[[402 642 648 413 607 182 242 305 770 428 350]
 [623 368 390 622 418 835 791 730 242 607 681]
 [621 393 364 619 413 830 789 734 242 592 674]
 [402 653 648 400 609 180 233 298 770 424 341]
 [408 653 657 400 595 180 232 298 769 424 358]
 [414 653 657 410 615 183 232 303 763 433 341]
 [524 700 556 516 810 831 391 618 661 758 379]
 [610 369 363 623 409 834 791 734 245 595 681]
 [507 700 548 503 810 824 410 616 660 758 372]
 [623 371 363 612 425 835 778 730 250 586 668]
 [623 368 380 623 409 825 784 728 250 587 676]] -> 642

[[6376 2860 2787 2169 2777 1182 3690 4845 5812]
 [4838 4892 4991 4999 4775 5068 4883 4992 4673]
 [4823 4921 5048 5276 4960 5128 4881 5137 4741]
 [5177 4921 4938 4726 5021 4686 5076 4775 5279]
 [5008 5507 4866 6990 7518 4877 5189 4804 8791]
 [3534 6533 2872 5908 5961 8488 5299 3231 4254]
 [4920 4975 4818 4847 4950 4875 4944 4787 5150]] -> 2860

[[ 40  -7  21  18  -1  12  -1]
 [-31  34 -24 -40  23  -8   1]
 [ 10 -32  -9  20 -15  -2   9]
 [  4 -13  -2   7 -10   2   4]
 [-11 -27 -28  14  -4  -4  16]] -> -7

[[-40  47  26 -15 -27  22 -21 -42 -32  33  25  20  15 -38]
 [ 23 -13 -10 -32  29 -27   3  26  19   8   5   0   7   4]
 [-42   9   1  35 -43  31 -20  -7 -37 -41 -38  -4 -39 -30]
 [-14 -31  27   3  17 -11 -27  24 -10   8 -13  -1  -7 -26]
 [-13 -19  32  -7 -29   7   7  23 -11  13   5  23  14  13]
 [-49  11  15  10 -11  12  -3  -1  -2  41  32  25  26 -23]
 [ -6 -29  49  27 -40  29 -13  41 -33 -13 -21   7 -21 -32]
 [ 18  28  18  22  -1 -28 -36  -9   7  20   7 -15 -21 -23]
 [ 44   1  16  -7  33 -22 -34 -33  45  19 -17 -35 -20  49]
 [  2 -41 -13 -37  13  -7 -12  28  22 -15 -16  -9 -21  34]] -> 47

[[5 3 6 6 3 6]
 [4 5 2 2 7 3]
 [5 7 5 6 3 4]
 [4 4 4 5 6 4]
 [3 5 4 5 6 5]
 [4 7 7 7 4 5]
 [3 7 3 2 4 3]] -> 3
---
[9561 6205 7730 5778 1574 7706 2389] => 6205
[3586 2635 3150 3172 8923 2442] => 2635
[176 237 170  51 114  10] => 237
[445 107 159 551 957] => 107
[ 59 785 660 726 693] => 785
[3306 7732 7218 8867 1543 3717] => 7732
[8 2 1 8] => 2
---
-50,39,-97,61,-45 ⇒ -97
55,8,111,6,-60,11 ⇒ 111
78,42,-36,43,104 ⇒ -36
-73,-109,100,19,62,40 ⇒ 100
36,9,-50,84 ⇒ -50
19,-90,-52,1,74,80,30 ⇒ -52
---
-96   81   23   84  -14  -51
-10   30   40    7  -13  -28
 28   50   27  -13  -50   69
ans = 28

  59   -84   -66    11    -5   -23
 -32    -2   -25   -12    -4     7
  -7    16  -101   -18     3   -76
ans = -7

 21  -57  -43   -2   -8   -4
 52   12   23  -38    2   10
-47   23  -21   59   48   82
ans = -47

-44    6   25   84
-28   12   57   74
 21   19  104   17
ans = 21

-20  -33  -30   23  -78   73    2
  2   73  -40  -14   71  -69  -16
 28  -42   23  -74  -68   -7  -80
ans = 28

 -21   -94    84    31    31    -2    37
  18   -39    18   -21   -15    31   -57
  94    17   107  -106  -107    64    52
ans = 94

 23   67  112  102   84
-71   42   -9    6   29
 -2   55   56  -17   25
ans = -2

 25  -36  -61   20  -82
-68    9   14  -62   10
 14   36   25  -77   36
ans = 14
---
[[ -4.275  -2.232  -3.038  -3.738  -2.588]
 [-10.628 -20.437  14.324  -3.559   1.740]
 [ -1.256  -3.338  -3.042  -3.206  -4.518]] result: 14.324, 14.324

[  0.99  -3.82   5.76 -16.98  12.75] result: 5.76, 12.75

[[-154.246  -68.452 -174.758   35.897  145.369]
 [-158.035   84.816  -37.859 -149.306  -25.700]
 [  36.564  165.490  -71.584  -78.114  122.517]] result: -37.859, 165.490

[-0.58  0.14 -1.88 -0.45  1.11] result: -1.88, 1.11

[-0.82 -1.09 -0.99  1.69  0.23  1.45  1.64] result: 1.69, 1.69

[[  0.5 -10.6  -2.5  -9.1  -6.6   8.0  -4.5]
 [ -0.2 -10.8  -9.3 -11.3  -8.6   8.3  -5.9]
 [ 19.8  -9.5 -15.3 -13.0 -19.3  17.4 -18.3]] result: -11.3, 19.8
---
Input:
-41	80	65	-70	-19	-57	70
-29	-32	-12	9	-26	27	2
-25	48	28	-56	-46	-52	37
Output: -29

Input:
43	28	35	-50
34	-67	50	70
-79	71	12	53
Output: 34

Input:
-82	5	-34	-61	-71
51	14	-42	-40	-99
-87	-16	-57	-65	-20
Output: 51

Input:
43	51	32	20
-70	-47	80	-47
50	78	-17	62
Output: -70

Input:
-100	13	-34	94	-21	-57
-50	3	40	48	-42	-26
-98	48	-39	88	-7	-23
Output: -50

Input:
76	-19	-21	61	-11
-2	32	-64	-20	-8
60	-7	33	44	83
Output: -2
---
Q: [-32 -57 100  78  72]
A: -32, 72

Q: [ 48  15  99 -78 -61 -96  -5]
A: 48, -5

Q: [ -86   65  -58 -111   56]
A: -86, 56

Q: [-54   1 -96 -20 -41 -31  13]
A: -54, 13

Q:
[[-26  63  23  -7   7 -55 -43]
 [-12 107  76 -10 -40 -53 -21]
 [-59  45  61  34  -5 -41 -73]]
A: -26, -73

Q:
[[ 102   63  -34  -70]
 [  95    3   10   51]
 [  -5   61 -104  -26]]
A: 102, -26

Q: [-103  -90  -62  -91]
A: -103, -91
---
Q:
[[ 75  15  52 -18 -80  95]
 [-40  -2  75 -91 -13 -83]
 [ 26   6 -13  17 -39  53]]
A: -40

Q:
[[  4 -52  33  20]
 [ 66  98  34  18]]
A: 66

Q:
[[-78 -52   0  74]
 [-91 -47  -3  73]
 [  8  85 -36  80]]
A: -91

Q:
[[-76 -16 -17 -20  27  30]
 [-74 -19 -21 -23  32  31]
 [-72  45 -97 -35  -8  -8]]
A: -74

Q:
[[  4 -82   4  31]
 [-32 -38  64 -18]
 [102 -51 -11 101]]
A: -32

Q:
[[-73 -11 -26 -30  -5  89 -84]
 [-36 -55  86  44  28 -82  44]]
A: -36

Q:
[[ 103   20  -42   23  -80  -55   27]
 [-109    1  -49   16   30   -1  -81]]
A: -109

Q:
[[ 22 -21  20 -51]
 [ 99 100  98 -15]]
A: 99
---
[[  1  80 -27   3]
 [-68 -52 -27 -37]
 [ -9  17 -40  53]] --> -40

[[ 51 -84  29  19]
 [ 63   8  73  72]] --> 73

[-66 -77 -78   0] --> -78

[109 -28 -22 -10] --> -22

[[ 82 102  -3  -9]
 [-22  47  88 102]] --> 88

[  -3  -90  -51 -104] --> -51

[-19  90  14 -25] --> 14
---
160,160,142,113,182,91
169,178,58,136,206,96
=> 142

-299,-206,165,63,-317
-826,-269,-477,-298,-740
-204,-248,-166,503,-102
=> -477

70,47,30,80,45,28
37,24,42,30,22,16
60,45,19,62,45,39
=> 42

487,383,411,473,691
342,161,608,115,690
338,257,486,235,816
=> 608

2993,4018,4046,6793,1981
3753,2403,3841,4583,5182
3308,3466,4234,9666,3509
=> 3841

198,91,52,27,34,138
40,15,43,127,188,99
85,87,155,144,146,58
=> 43

209,708,766,733
448,697,654,736
=> 766

-219,129,660,136,251,505,-149
51,-690,710,-825,755,399,-934
-496,519,813,-747,532,144,-383
=> 710

34,20,32,16,72,19
47,80,53,31,12,34
=> 32
---
[ 41  22  91  12  54 -30  26] result: 91

[[ 22  28  16  44  19]
 [ -8 -96 -12  67  21]] result: 16

[[ -90  -93   81  107   -3   78  -49]
 [ -16   69  -15  103  -29  -51   66]
 [ 103   46  -28   58  -42  -67 -102]] result: 81

[[-56 104  49  60 -21]
 [ 13  33   0   1   9]
 [ 25 -15 -16  14 -62]] result: 49

[ 42  25 -83  48] result: -83

[-23  61   7 -88  24  42] result: 7

[ -80   67    0 -102   59  -35] result: 0

[ 30 -82  64 -55  12] result: 64

[[ 23 -31  -2  54   1  -4 -32]
 [ -3  42 -78 -14 -79  34 111]
 [ 53 -12  12  61  30  47 -63]] result: -2
---
[0, 4, 8, 2] --> 4
[-407, -550, -213, -354, 526] --> -550
[-714, 789, 73, -181] --> 789
[-586, -521, -642, 880, -281, -225] --> -521
[62, 94, 13, 77] --> 94
[2, 5, 4, 8, 1, 3] --> 5
---
[-32  -6 -88 -56   8  49] yields -88
[  2   5 -13 -91 -67] yields -13
[ 95  42 -50  27] yields -50
[ -4  33   1 -45  -8 112] yields 1
[ 12  15  33  28  56 -87] yields 33
[ 38  34 -74  10 -81] yields -74
[ 55   1  -5  25 -63  87] yields -5
